In the rows, zero is written as 128.
One turn or mirror swaps these rows in pairs. Which row does each one swap with?
nada: [123 163 120 126 139  87 114 122 149 122 103 143 138 166 143 109 141 144
 119 122  97 132 122 122 153 168 171]
zure: [123 195 125 138 137  96 121 111 115 123 132 143 139 162 137 128 144 142
 114 111 126 120 121 116 109 189 150]
vav: [112 154 114 120 117  92 134  99 148 111 137 162 151 139 138 132 108 138
 131  90  93  95  73 129 115 155 126]
zile: [136 150 122 148 113  89 129 110 111 146 131 156 131 155 143 104 137 157
 128 108 139 127 106 132 115 152  75]
tun: [103 121 121 135 112  83 121 125 129 120 134 148 128 171 137  93 138 123
 106 113 109 129 112 118 181 135 124]
nok: [119 133 141 140 124 106 125 127 127 112 132 161 136 166 138 105 143 186
 122 107 117 109 114 126 148 170 146]
Nutes: [135 110 128 139 135 100 124 123 151 118 132 140 132 161 125 106 135 158
 116 112 106 121 108 123 138 148  72]
fuda: [130 151 141 150 138 103 101 139 145 128 135 140 136 153 112 121 138 160
 140 136 113 115 127 119 126 117 122]
sefi: [127 150 123 120 121  88 111 100 139 119 144 157 125 174 133 152 137 104
 151 104 109 138 126 127 120 151 142]
gigat: [113 204 117 128 120  90 122 116 131 123 123 156 136 157 143 130 139 125
  89 105 135 129 112 119 130 144 156]
viz: [134 189 119 120 100  95 129 120 146 134 136 150 136 160 141 113 135 127
 128 119 121 151 116 125 122 172  81]
Dofo: [118 154 151 157 107 111 128 122 143 116 137 144 170 126 134 119 121 133
 122 109 123  94 110 112 152 138  93]
Sefif: [ 91 151 141 143 100  87 134 113 115 119 101 143 154 160 113 132 136 126
 137 108 130 103 108 125 117 181 117]
ton: [122 174 118 124 121  92 136  80 142 147 131 164 153 150 149 105 154 155
 128 106 109 129 101 157 133 162 123]
ribu: [131 155 110 124 145 104 122 146 134 102 132 135 140 131 143 111 122 138
 130  96 124  87 110  99 133 180 101]
Nivo: [132 150 111 137  85 102 120 124 162 107 145 146 126 159 139 136 131 159
 121 108 108 131  96 123 141 126  94]
donu: [127 154 127 136 139  82 138 140 136 137 113 152 127 186 133 112 157 132
  98 104 157 119 122 114 154 163 110]
Sib: [122 173 120 123 142  66 130 128 127 133 109 147 116 183 127 104 145 107
 106  99 133 117 123 117 132 174 116]
meli: [ 93 160 128 132 128  93 121 117 160 110 124 150 136 160 152 111 137 110
 114 114 127 103 112 126 116 157 175]
nular: [127 207 114 133 137 101 130 107 121 126 141 148 145 163 148 136 142 149
 125 114 139 128 119 133 143 145 155]
pige: [119 161 117 137 141  78 130 150 136 142 113 156 119 158 145 104 148 123
 109 113 151 137 134 117 140 155  99]
pez: [104 163 145 139 107  98 126 125 136 120 112 178 158 147 149 107 131 105
  95 102 119 100 123 131 144 140 139]
dulaz: [117 128 121 115 130  98 114 119 127 115 122 140 149 160 123 115 132 108
 116 112  98 101 117 128  95 144  86]
poza: [103 193 120 119  87  94 139 124 157 124 151 147 145 158 124 117 128 127
 144 110 104 106 116 114 120 173 110]
Doza: [131 155 124 138 146  97 112 115 142 124  88 134 137 168 129 110 136 152
 137 115 120 122 115 127 164 165  81]
gedov: [120 144 111 128 120 107 132 114 122 117 142 133 158 114 150 119 106 135
 138 100 113 111  94 117 137 171  96]
Bezo: [124 192 123 147 143  91 128 104 158 126 156 154 132 160 126 138 136 142
 114 104 158  93 101 125 129 136 119]
Kis: [118 129 124 138  95  86 118 120 175 131 155 149 135 152 122  93 139 142
 123 107  92 123 117 116 133 171 143]
Nulu: [116 166 130 144 112  91 126 116 115 139 110 143 136 153 157  85 137 129
 114 111 105 101 117 128  99 127 104]
Tovi: [118 165 125 144 106  95 130 116 105 125 126 148 139 149 137 103 128 121
 119 108  99  91 108 127  88 148 101]
zaki: [117 138 122 136 127  93 122 120 156 130 117 142 143 161 136 125 132  95
 115 114 138 131 118 122 103 147 166]
dozu: [100 125 118 150 131  97 126 113 147 122 135 130 144 155 128 134 139 120
 122 111 121 107 109 124 113 146  64]
dev: [121 149 101 108 133  90 145  87 144 136 168 143 136 160 150 130 121 161
 140 112 105 101 114 118 144 148 126]
numu: [131 141 119 132 125  99 117 119 159 138 158 160 139 164 131 117 133 122
 146 110 145 153 111 129 118 118 132]
rul: [118 137 133 154 105 100 107 126 137 104 159 143 137 150 116 139 118 146
 137 103  98 106 105 117 122 130 141]
memot: [127 130 119 137 126  88 104 109 125 126 151 160 120 154 126 140 115 123
 129 108  89 119 110 129 102 132 141]
soves: [122 122 118 120 125  96 121 120 140 128 135 130 150 153 137 127 129 133
 136 106 116  93 121 119 114 133  66]
Peg: [129 166 123 147 154  76 115 130 129 134 148 130 118 146 123 110 116 147
 133 106 102 100 101  96 113 171 124]
Kagu: [ 97 171 122 113 116  96 134 105 119 119 143 139 165 148 153 106 135 134
 141  98 121 110 107 121 154 169  85]
dofe: [114 126 140 142 127  89 118 131 153 109 144 119 147 152 118 126 119 125
 131 123 132  93 118  93 145 134 104]
zasez: [130 160 112 132 143 119 137 115 155 109 133 150 137 154 117 120 143 142
 166 106 103  90  82 118 132 162 115]
tinet: [130 174 125 148  93 103 130 121 104 120 119 138 135 145 142 118 136 139
  98 112 120 111 112 116  96 162 145]
kazu: [126 167 121 129 134 107 147 129 128 124 124 129 153 121 153 121 122 155
 129  97 125  95  93 124 146 172  94]
tovu: [128 175 121 137 102 101 121 129 128 120 122 158 128 155 153 126 140 182
  98 114 118 135 106 130 137 168 127]
dun: [119 108 126 131 153  93 126 124 157 124 129 144 131 162 135 130 133 123
 119 112 118 121 116 124 180 141 136]
nefi: [117 150 115 138 146  95 134 120 151 132 113 146 134 149 140  88 137 139
 121 107 127  85 124 128 142 128 165]
pak: [119 173 128 172 110 105 123 108 140 132 131 112 147 160 129 109 147 154
 130 109 145 127  96 121 110 159 121]
kika: [118 124 119 138 172  83 137 108 123 138 112 151 134 168 137 130 140 119
 118 114 116 102 108 125 157 131 129]
dak: [160 134 121 137 139  96 122 129 144 133 136 172 120 161 141 116 137 122
 116 112  88 135 116 118 153 167 141]
sezo: [ 99 172 150 135 111  78 142 112 153 137 122 147 165 164 147 131 146 155
 123 113 143 133 136 121 146 146 130]
zut: [124 184 122 120 137 101 135  96 138 112 164 154 153 157 146 132 142 164
 151  95 109  94 114 109 139 160 120]
gedi: [106 128 120 119 133  97 135 115 144 139 128 134 144 162 141 142 126 120
 139 106  75 143 107 122 137 140 144]
luviz: [116 164 128 128 127  94 123 115 162 110 147 159 130 198 134 113 154  95
 135 106 115 122 120 104 128 170 109]
fim: [110 132  94 131 119 115 110 121 136 125 139 124 129 122 138 128 109 135
 134 123 121 131  96 124 125 141  96]
kupod: [103 153 133 129 105 104 128 124 138 114 135 163 161 122 137 112 111 124
 127  96  94  99  97 136 145 136 106]
Tonu: [129 150  80 107 109  95 114 120 135 117 123 151 110 161 138 121 128 105
 117 123 127 133 127 134 137 142 126]
Pefo: [112 176 116 131 118 109 134 129 136 115 122 142 140 147 162 119 129 145
 100  70 119 123  92 124 128 181 141]
romed: [126 184 114 137 111  99 118 109 150 119 124 135 129 160 135 132 137 107
 149 113  77 113 110 116 156 158 101]
Mib: [118 128 123 145 148  89 128 111 129 127 120 150 137 162 141 117 136 119
 111 112 128 139 111 123 184 164 146]
gekiz: [139 173 111 141 118 103 121 120 133 124 104 136 127 148 136 132 134 123
 150 102 117 131  80 129  95 168 115]
zuf: [127 155 134 145 133  96 135  87 135 138 131 137 166 135 158 125 125 133
 117  91 104  88 115 128 115 184 120]
Fotu: [100 129 146 153  96  79 118 101 155 135 127 146 144 173 130 112 133 117
  98 110 120 134 128 138 120 143 115]
godif: [127 123 127 152 109  98 114 112 112 127 126 150 136 155 131 131 134 166
 127 111 113 121 115 120  95 159  90]
dus: [123 161 119 128 140  86 112 113 143 116 134 160 119 196 135 113 155  90
 128 112 116 125 140 120 135 164 134]
Kifu: [119 156 127 121 150  70 155 110 153 148 135 145 147 159 144 101 131 144
 108 100 152 118 130 119 146 161  97]
metan: [136 180 125 130 151  93 123 118 120 122 115 153 133 161 145 122 139 142
 122 113 158 118 103 135 163 130  95]
ratab: [119 175 117 131 125 102 121 121 135 116 116 148 115 152 142 123 132 129
 161 124  85 115  78 131 110 150 128]
Bisa: [103 156 127 141 105  97 112 109 141 127 110 162 128 181 135 107 148 132
 103 111 103 123 126 160 140 126 138]
pir: [121 145 124 127 184 103 107 103 130 121 143 163 150 165 139 119 139 134
 105 115 120 115 110 139 117 146 138]
zelo: [127 137 129 147 126  92 122 119 130 120 142 158 127 164 136 108 140 166
 106 108  98 100 122 112 152 122 159]
tifa: [111 131 118 120 127  87 142 120 163 131 135 160 153 151 125 110 102 118
 100 111 141  94 112 106 141 141 102]
Babi: [111 181 119 138 130  93 123 113 152 121 120 136 136 165 137 115 143 117
 118 115 103 128 119 124 194 163 134]
Zotaz: [ 91 152 133 146 144  91 132 119 134 136 120 153 134 159 129 127 138 129
 122 110 166 142 107 120 154 175 137]
Venib: [106 139 140 153 131  93 121 126 170 121 129 164 140 149 116 114 121 153
  90 108 119 101 113 114 126 123 143]
Rutu: [107 156 134 135 108  98  95 118 140 109 131 137 140 153 117 151 128 126
 150 104  82 124 106 114 113 136 121]
Begil: [ 97 135 126 119 110  71 127  94 162 132 158 147 147 161 138 157 119 142
 139 111 105 120 126 119 131 146 131]
Nul: [129 203 116 126 153  96 122 107 165 128 127 147 135 157 133 135 133 162
 152 112 108 124 110 122 136 150 100]
neno: [138 171 124 144 134  93 119 111 152 130 131 148 132 162 143 123 137 117
 130 111 129 127 124 122 194 130 111]
mogim: [127 152 102 125 132  75 131 103 141 140 150 156 128 178 144 132 137 132
 110 112 153 138 143 105 125 166 129]
gat: [119 121 121 141 123  88 120 107 156 137 158 142 142 183 131 112 145 125
 117 122 147 131 144 105 133 163 110]

ribu pairs with kika
neno pairs with Dofo
dulaz pairs with Sib
viz pairs with Fotu
vav pairs with nada
dev pairs with nok
Nulu pairs with luviz
gedi pairs with Pefo
Mib pairs with gedov
pige pairs with dozu
ratab pairs with meli
zaki pairs with gekiz

